128 stands for zero in the data rows.
Every row has a hidden score. In each pair, how much higher is the second row's than the first's? 8 means about the same, 16 much higher and 0 much lower.
array([105, 145, 164, 151, 167, 166, 098, 106])
array([171, 141, 124, 101, 130, 086, 146, 101]) >> 13
array([125, 158, 124, 132, 164, 150, 104, 104])
array([102, 171, 118, 129, 150, 146, 110, 119]) >> 7
array([079, 098, 110, 170, 080, 139, 117, 164])
array([090, 062, 123, 161, 114, 147, 134, 149]) >> 9
array([170, 128, 137, 076, 144, 088, 134, 112])
array([125, 154, 110, 147, 183, 142, 093, 105]) >> 3
array([074, 076, 123, 142, 108, 138, 148, 176])
array([121, 166, 144, 144, 140, 170, 105, 100]) >> 12
array([111, 099, 148, 160, 096, 163, 143, 175])
array([104, 103, 151, 138, 075, 150, 140, 173]) >> 9
array([088, 099, 162, 173, 070, 142, 153, 162])
array([181, 128, 099, 082, 163, 091, 129, 111]) >> 16
array([165, 107, 162, 072, 149, 121, 127, 121])
array([173, 121, 205, 067, 157, 094, 142, 122]) >> 8
array([118, 181, 055, 139, 169, 159, 116, 119])
array([095, 093, 097, 153, 073, 167, 145, 163]) >> 5
array([101, 075, 152, 167, 091, 120, 156, 174])
array([168, 126, 144, 074, 137, 108, 145, 104]) >> 16
array([178, 145, 114, 081, 135, 104, 142, 101])
array([114, 165, 128, 138, 169, 131, 112, 119]) >> 2
array([086, 099, 106, 160, 093, 177, 121, 179])
array([159, 119, 152, 111, 140, 073, 117, 122]) >> 15
array([170, 125, 212, 068, 138, 095, 119, 121])
array([163, 121, 109, 077, 126, 104, 115, 110]) >> 7
array([150, 131, 158, 104, 133, 114, 127, 107])
array([105, 092, 117, 153, 068, 124, 182, 172]) >> 1
array([119, 179, 101, 143, 149, 156, 101, 121])
array([096, 179, 109, 132, 139, 179, 094, 118]) >> 7
array([114, 087, 147, 173, 091, 161, 117, 155])
array([174, 124, 080, 075, 151, 119, 122, 108]) >> 16
array([131, 162, 121, 136, 153, 145, 111, 117])
array([179, 131, 163, 083, 118, 075, 139, 121]) >> 13
array([137, 144, 085, 087, 120, 124, 121, 116])
array([111, 091, 141, 132, 110, 156, 151, 161]) >> 3
array([087, 077, 122, 155, 065, 122, 159, 185])
array([112, 156, 107, 153, 156, 138, 112, 099]) >> 11
array([085, 071, 122, 162, 075, 111, 146, 180])
array([158, 145, 089, 079, 156, 077, 176, 115]) >> 16
array([108, 169, 149, 125, 155, 152, 108, 088])
array([101, 089, 134, 169, 092, 117, 138, 158]) >> 5
array([139, 162, 107, 153, 162, 177, 097, 088])
array([189, 123, 178, 102, 140, 099, 113, 107]) >> 13
array([120, 164, 118, 132, 144, 142, 092, 112])
array([141, 187, 089, 138, 151, 178, 085, 088]) >> 9
array([113, 096, 123, 149, 045, 142, 156, 160])
array([111, 099, 130, 147, 083, 134, 148, 170]) >> 8
array([104, 093, 099, 152, 132, 124, 150, 164])
array([107, 165, 148, 158, 180, 143, 122, 117]) >> 9
array([119, 171, 067, 164, 169, 139, 115, 087])
array([124, 166, 138, 156, 173, 166, 074, 103]) >> 10
array([089, 076, 117, 163, 092, 103, 144, 195])
array([127, 178, 148, 138, 168, 154, 092, 092]) >> 13
array([088, 161, 101, 154, 152, 159, 077, 095])
array([143, 173, 118, 160, 152, 122, 114, 119]) >> 10
array([168, 121, 096, 087, 136, 097, 127, 106])
array([188, 144, 086, 095, 123, 117, 134, 096]) >> 9
array([132, 180, 106, 147, 163, 139, 115, 113])
array([168, 144, 115, 105, 141, 071, 139, 103]) >> 12
array([099, 171, 130, 153, 158, 139, 097, 109])
array([111, 101, 179, 137, 090, 142, 185, 167]) >> 7
array([088, 076, 136, 155, 076, 209, 107, 155])
array([129, 168, 139, 133, 167, 118, 107, 111]) >> 12
array([132, 155, 063, 151, 161, 139, 114, 103])
array([112, 147, 145, 137, 147, 135, 095, 132]) >> 8
array([110, 095, 119, 149, 096, 138, 152, 193])
array([173, 107, 144, 082, 124, 108, 140, 088]) >> 15
array([128, 174, 137, 142, 139, 151, 100, 113])
array([117, 141, 173, 107, 159, 154, 087, 114]) >> 9
array([087, 094, 173, 158, 081, 160, 144, 167])
array([134, 147, 124, 138, 171, 135, 111, 122]) >> 13
array([094, 096, 165, 161, 087, 148, 124, 185])
array([098, 082, 146, 155, 080, 121, 146, 191]) >> 8
array([089, 082, 136, 178, 077, 174, 114, 167])
array([169, 119, 127, 078, 153, 078, 109, 104]) >> 16
array([107, 103, 097, 173, 069, 146, 135, 174])
array([098, 102, 105, 153, 113, 112, 168, 193]) >> 8
array([167, 140, 101, 100, 105, 057, 165, 126])
array([164, 113, 143, 067, 136, 148, 120, 092]) >> 11
array([102, 106, 120, 167, 090, 148, 133, 161])
array([169, 126, 180, 075, 161, 126, 145, 115]) >> 16
array([129, 147, 124, 140, 151, 120, 117, 122])
array([092, 099, 153, 173, 086, 118, 137, 179]) >> 4
array([172, 126, 100, 085, 144, 112, 136, 104])
array([136, 159, 122, 140, 141, 116, 132, 122]) >> 3
array([105, 162, 166, 144, 153, 176, 083, 093])
array([101, 103, 110, 166, 067, 147, 154, 176]) >> 5
array([121, 147, 115, 148, 140, 115, 090, 105])
array([175, 137, 062, 100, 153, 080, 138, 093]) >> 12
array([190, 143, 153, 097, 132, 074, 145, 101])
array([120, 167, 120, 170, 138, 151, 104, 114]) >> 1
array([123, 167, 109, 141, 154, 138, 132, 105])
array([169, 126, 155, 084, 127, 081, 119, 099]) >> 14
array([109, 162, 120, 147, 153, 185, 100, 102])
array([123, 167, 147, 139, 145, 146, 108, 114]) >> 9
array([092, 065, 151, 152, 076, 128, 150, 184])
array([155, 106, 161, 066, 120, 093, 126, 106]) >> 16
array([115, 153, 092, 148, 164, 139, 103, 109])
array([112, 155, 130, 138, 149, 174, 100, 110]) >> 8
array([181, 123, 140, 090, 156, 096, 138, 113])
array([104, 074, 156, 154, 101, 125, 156, 168]) >> 0
array([126, 169, 096, 135, 169, 161, 101, 104])
array([187, 127, 121, 095, 149, 072, 134, 112]) >> 13
array([119, 158, 108, 150, 160, 146, 088, 112])
array([079, 101, 142, 141, 083, 142, 142, 170]) >> 5
array([088, 090, 119, 172, 116, 118, 150, 171])
array([152, 119, 127, 085, 124, 112, 139, 110]) >> 16
array([092, 082, 123, 152, 092, 131, 152, 192])
array([173, 124, 096, 085, 125, 092, 134, 103]) >> 16
array([088, 098, 148, 147, 089, 171, 153, 152])
array([102, 101, 120, 174, 109, 127, 157, 152]) >> 7
array([177, 133, 139, 082, 126, 123, 100, 095])
array([094, 098, 125, 176, 099, 150, 129, 161]) >> 0
array([084, 072, 158, 152, 097, 113, 148, 181])
array([076, 101, 120, 128, 086, 181, 144, 160]) >> 9
array([133, 172, 095, 134, 157, 122, 124, 096])
array([089, 075, 140, 158, 100, 130, 149, 168]) >> 3
array([127, 173, 116, 157, 126, 145, 099, 088])
array([108, 079, 160, 150, 065, 143, 162, 173]) >> 6
array([099, 102, 154, 171, 091, 129, 143, 168])
array([088, 102, 161, 160, 087, 124, 154, 175]) >> 8
array([158, 117, 173, 075, 166, 108, 148, 115])
array([167, 132, 155, 104, 138, 116, 128, 105]) >> 8
array([081, 085, 155, 166, 082, 153, 119, 155])
array([162, 139, 134, 086, 144, 076, 131, 113]) >> 16
array([139, 150, 126, 126, 155, 121, 084, 108])
array([120, 161, 108, 143, 154, 152, 100, 121]) >> 6
array([095, 063, 117, 156, 097, 113, 159, 183])
array([105, 149, 142, 138, 169, 128, 111, 106]) >> 11
array([179, 144, 027, 088, 139, 096, 140, 095])
array([135, 160, 084, 129, 161, 104, 140, 126]) >> 3
array([152, 132, 129, 105, 102, 123, 133, 122])
array([116, 144, 141, 140, 127, 175, 078, 116]) >> 6
array([109, 163, 163, 136, 138, 140, 099, 105])
array([152, 111, 195, 079, 142, 107, 127, 099]) >> 13
array([182, 121, 152, 083, 137, 061, 134, 135])
array([167, 121, 215, 079, 139, 108, 154, 137]) >> 7
array([083, 098, 100, 157, 107, 129, 141, 165])
array([118, 149, 089, 137, 147, 131, 104, 112]) >> 12
array([112, 156, 120, 118, 169, 150, 097, 125])
array([136, 158, 113, 149, 180, 105, 119, 101]) >> 7
array([101, 085, 125, 155, 104, 143, 157, 176])
array([163, 143, 138, 111, 156, 082, 126, 090]) >> 15
array([180, 115, 186, 092, 138, 105, 121, 104])
array([099, 098, 162, 176, 067, 108, 132, 159]) >> 0
array([091, 088, 141, 158, 085, 163, 155, 169])
array([174, 140, 154, 088, 139, 073, 157, 116]) >> 16
array([120, 103, 066, 152, 069, 133, 137, 172])
array([124, 158, 122, 149, 138, 132, 128, 124]) >> 9
array([176, 122, 094, 094, 133, 098, 128, 094])
array([116, 163, 150, 162, 166, 128, 097, 106]) >> 2
array([172, 123, 109, 084, 145, 076, 174, 125])
array([117, 176, 116, 144, 162, 123, 117, 103]) >> 3
array([168, 110, 157, 095, 127, 093, 121, 103])
array([090, 087, 152, 163, 089, 160, 139, 166]) >> 0
array([104, 091, 163, 177, 090, 145, 129, 149])
array([171, 125, 162, 093, 130, 100, 139, 116]) >> 16
array([125, 168, 148, 153, 148, 153, 111, 131])
array([107, 089, 142, 164, 090, 130, 145, 145]) >> 5
array([123, 157, 109, 137, 144, 166, 102, 125])
array([151, 116, 175, 083, 151, 065, 099, 095]) >> 12
array([156, 132, 121, 070, 174, 127, 142, 111])
array([142, 115, 151, 077, 127, 124, 129, 122]) >> 7
array([162, 124, 171, 106, 140, 052, 123, 114])
array([143, 160, 062, 145, 170, 116, 090, 092]) >> 6
array([143, 125, 090, 096, 150, 104, 144, 091])
array([154, 131, 104, 081, 151, 095, 119, 091]) >> 10
array([189, 113, 112, 079, 149, 097, 169, 097])
array([114, 150, 102, 121, 165, 163, 104, 113]) >> 3
array([169, 133, 142, 093, 132, 093, 127, 099])
array([165, 129, 104, 088, 132, 072, 149, 110]) >> 7
array([128, 160, 110, 130, 168, 148, 115, 125])
array([141, 150, 145, 141, 155, 128, 102, 112]) >> 9
array([171, 119, 110, 072, 124, 057, 167, 123])
array([098, 078, 108, 154, 071, 130, 156, 178]) >> 0
array([134, 171, 125, 125, 165, 150, 094, 123])
array([170, 120, 132, 085, 142, 096, 146, 097]) >> 11
array([075, 085, 111, 183, 093, 118, 155, 181])
array([128, 172, 097, 148, 202, 166, 093, 086]) >> 15
array([105, 092, 087, 162, 097, 120, 145, 180])
array([170, 136, 137, 061, 148, 114, 153, 109]) >> 16
array([175, 135, 149, 106, 133, 090, 122, 106])
array([106, 156, 115, 135, 150, 144, 093, 086]) >> 3
array([073, 090, 148, 146, 092, 130, 165, 175])
array([115, 171, 167, 125, 148, 140, 105, 117]) >> 13
array([135, 167, 110, 146, 153, 133, 103, 101])
array([183, 126, 123, 075, 129, 104, 130, 112]) >> 14
array([086, 095, 147, 151, 094, 176, 132, 162])
array([107, 165, 068, 131, 182, 163, 106, 111]) >> 11
array([117, 176, 129, 125, 157, 200, 063, 088])
array([145, 159, 111, 145, 162, 119, 118, 101]) >> 7
array([134, 156, 134, 152, 160, 151, 096, 108])
array([089, 086, 120, 170, 077, 115, 129, 164]) >> 3
array([100, 162, 116, 135, 157, 186, 106, 112])
array([091, 164, 153, 123, 128, 175, 106, 121]) >> 8
array([117, 151, 079, 134, 157, 175, 092, 104])
array([074, 089, 124, 177, 088, 138, 134, 164]) >> 2
array([132, 173, 080, 135, 165, 168, 100, 099])
array([177, 119, 143, 104, 156, 094, 129, 112]) >> 11
array([079, 080, 123, 172, 061, 121, 134, 171])
array([096, 079, 159, 154, 077, 157, 136, 151]) >> 10
array([100, 104, 119, 161, 088, 154, 147, 177])
array([139, 155, 175, 145, 152, 150, 095, 110]) >> 13
array([168, 136, 146, 085, 145, 127, 115, 106])
array([172, 132, 164, 082, 161, 114, 153, 110]) >> 7
array([165, 131, 073, 110, 142, 126, 113, 087])
array([088, 094, 134, 160, 099, 151, 156, 167]) >> 0
array([168, 127, 097, 073, 129, 105, 162, 124])
array([096, 100, 168, 138, 073, 177, 141, 148]) >> 1
array([084, 085, 140, 194, 073, 131, 138, 161])
array([107, 146, 139, 128, 164, 171, 103, 092]) >> 14
array([188, 121, 168, 074, 128, 062, 151, 123])
array([099, 143, 138, 147, 131, 147, 117, 116]) >> 0
array([110, 087, 101, 141, 100, 096, 164, 180])
array([170, 117, 218, 076, 130, 139, 114, 085]) >> 16
array([101, 091, 166, 155, 107, 116, 167, 177])
array([121, 176, 119, 138, 172, 133, 116, 108]) >> 11
array([142, 168, 129, 148, 148, 133, 128, 096])
array([079, 077, 137, 162, 105, 162, 125, 189]) >> 4
array([113, 158, 126, 142, 134, 114, 119, 127])
array([186, 138, 105, 109, 130, 062, 131, 117]) >> 14
array([119, 176, 081, 165, 154, 142, 096, 102])
array([116, 145, 093, 122, 153, 143, 112, 112]) >> 9
array([107, 086, 133, 151, 118, 114, 155, 178])
array([118, 158, 151, 136, 146, 177, 097, 123]) >> 11
array([170, 155, 160, 063, 146, 098, 127, 101])
array([169, 142, 100, 084, 137, 108, 144, 098]) >> 6
array([106, 069, 085, 150, 098, 123, 158, 181])
array([102, 104, 172, 155, 094, 161, 141, 185]) >> 8
array([076, 092, 137, 171, 051, 123, 134, 183])
array([167, 128, 128, 093, 134, 109, 122, 110]) >> 16
